Here are some numbered points:
[-0.88 -1.37 -1.19 -0.09  1.62  0.46 -0.68 -0.73  1.65  1.45  0.19  0.1
  0.04] 0
[ 0.51 -0.38 -0.15  0.5   0.05 -0.03 -0.12 -1.58  2.01 -0.01  0.52 -0.23
 -0.05] 1
[-0.92 -0.51 -0.23  0.62  0.07  0.71 -1.65 -2.73  1.82  1.    1.6  -0.6
 -0.33] 2
[ 0.5  -1.92 -1.    0.64  1.07 -1.08 -1.38 -1.65  1.55  1.06  0.5  -0.35
  0.56] 3
[-0.53  1.54  0.43 -0.68 -0.89  1.19  1.51  1.76 -2.36 -1.09 -1.33  0.72
 -0.22] 4
[ 0.88  0.61 -0.43 -0.38 -0.43  0.91  2.17  0.23  0.55 -0.17 -0.56  0.6
 -0.38] 5
[-1.52  0.   -0.14 -0.49  0.61  0.39 -0.97  0.54 -0.66  0.38 -0.26 -0.51
  0.14] 6
[-0.01 -0.64  0.19  0.41 -0.47  0.55 -0.77 -2.15  2.37  0.74  1.31 -0.77
 -0.18] 7
[-0.29 -1.28 -0.69  0.25  1.11 -0.53 -0.56 -1.2   1.73  1.11  0.37 -0.41
 -0.2 ] 8
[-1.17  0.89  0.04 -0.78  0.07  1.2   0.95  1.27 -1.11 -0.03 -1.15  0.46
 -0.03] 9
[-1.16  2.41  1.08 -0.82 -1.5   0.79  1.29  2.26 -2.86 -1.8  -1.01  0.2
  0.2 ] 10
[ 0.02  0.37 -0.18 -0.33 -0.74  1.   -0.35 -2.58  2.31 -0.67  1.37 -0.37
 -0.34] 11
[-1.17 -0.08 -0.38  0.    0.03  1.36 -0.9  -2.63  2.47  0.83  1.72 -1.16
 -0.82] 12
[-1.43 -0.63  0.18 -0.16  0.74 -1.02 -1.72  1.38 -1.95  0.51 -0.09 -0.29
  0.52] 13
[-1.09  0.92  1.02 -0.13 -1.17  1.   -0.07  0.2  -0.94 -1.04  0.46 -0.34
 -0.48] 14
[-0.29  0.13 -0.64 -0.98  0.86  0.31  0.9   1.59 -1.45  0.24 -1.25  0.81
  0.03] 15
[-1.64 -0.15 -0.38 -1.05  0.32  0.45 -0.54  0.78 -0.95 -0.09  0.08 -0.11
 -0.07] 16
[ 0.37 -0.96 -0.14  0.86  0.75 -0.58 -0.64 -1.45  1.87  0.84  0.7  -0.74
 -0.19] 17
[ 0.99 -0.53 -0.4  -0.16  0.05 -1.16  0.19  1.31 -0.79  0.15 -0.66  0.76
  0.12] 18
Which point above is nearest to each new point, looking only along the 4 directions in which the numbered points spread most? Its number follows each.
[ 1.09 -0.28  0.24  0.36 -0.69 -1.    0.64  0.84 -0.74 -0.34 -0.75  0.37
  0.21] 18
[-1.34  1.62  0.51 -0.13 -1.17  1.44 -0.26 -0.41 -0.9  -1.02  0.64 -0.37
 -0.33] 14
[ 1.71  1.44  0.2  -0.45 -1.01  0.74  2.82  0.58  0.55 -0.6  -0.69  0.6
 -0.69] 5
[ 0.7   0.97 -0.06 -0.22 -0.25  1.19  0.92  0.19  0.45 -0.42 -0.4   0.25
 -0.83] 5
[ 0.18  0.07  0.91  0.16 -0.65 -1.25  0.24  0.65 -0.83 -0.56 -0.44  0.2
  0.32] 18
[-0.24 -0.12 -0.53  0.03  0.17  0.77 -0.16 -0.86  1.09  0.21  0.54 -0.19
 -0.07] 1
[-2.05 -1.3  -1.11 -0.66  1.52  0.61 -1.37 -0.64  1.34  1.81  0.65 -0.48
  0.3 ] 0
[ 2.9  -0.4   0.97  0.82 -1.27 -2.58  2.19  2.3  -1.98 -1.54 -1.75  1.35
  0.33] 18
[ 1.08 -0.02  1.5   0.99 -1.01 -1.77  0.23  1.02 -2.03 -0.95 -0.12  0.83
  0.49] 18
[ 0.21 -0.48 -0.4  -0.16  0.85 -0.51  0.26  1.07 -0.79  0.05 -0.78  0.3
  0.43] 18
[-1.06 -1.09 -1.47 -1.06  2.87  0.15 -0.74  0.14  0.6   1.84 -0.38 -0.05
  0.31] 0
[ 0.52 -0.7  -0.19 -0.51  0.64 -0.79  0.29  1.23 -0.59  0.48 -1.51  0.93
  0.48] 18
[-0.62  0.17 -0.72 -0.87  0.67  0.16  0.95  1.46 -1.3   0.27 -1.08  0.54
  0.16] 15
[ 1.68  1.26  0.49  0.11 -1.87  1.    1.96  0.1   0.24 -1.45 -0.48  1.
 -0.47] 5
[-1.64 -1.19 -0.18 -0.24  1.4  -0.34 -2.87 -2.08  1.89  1.37  1.45 -1.03
  0.01] 2
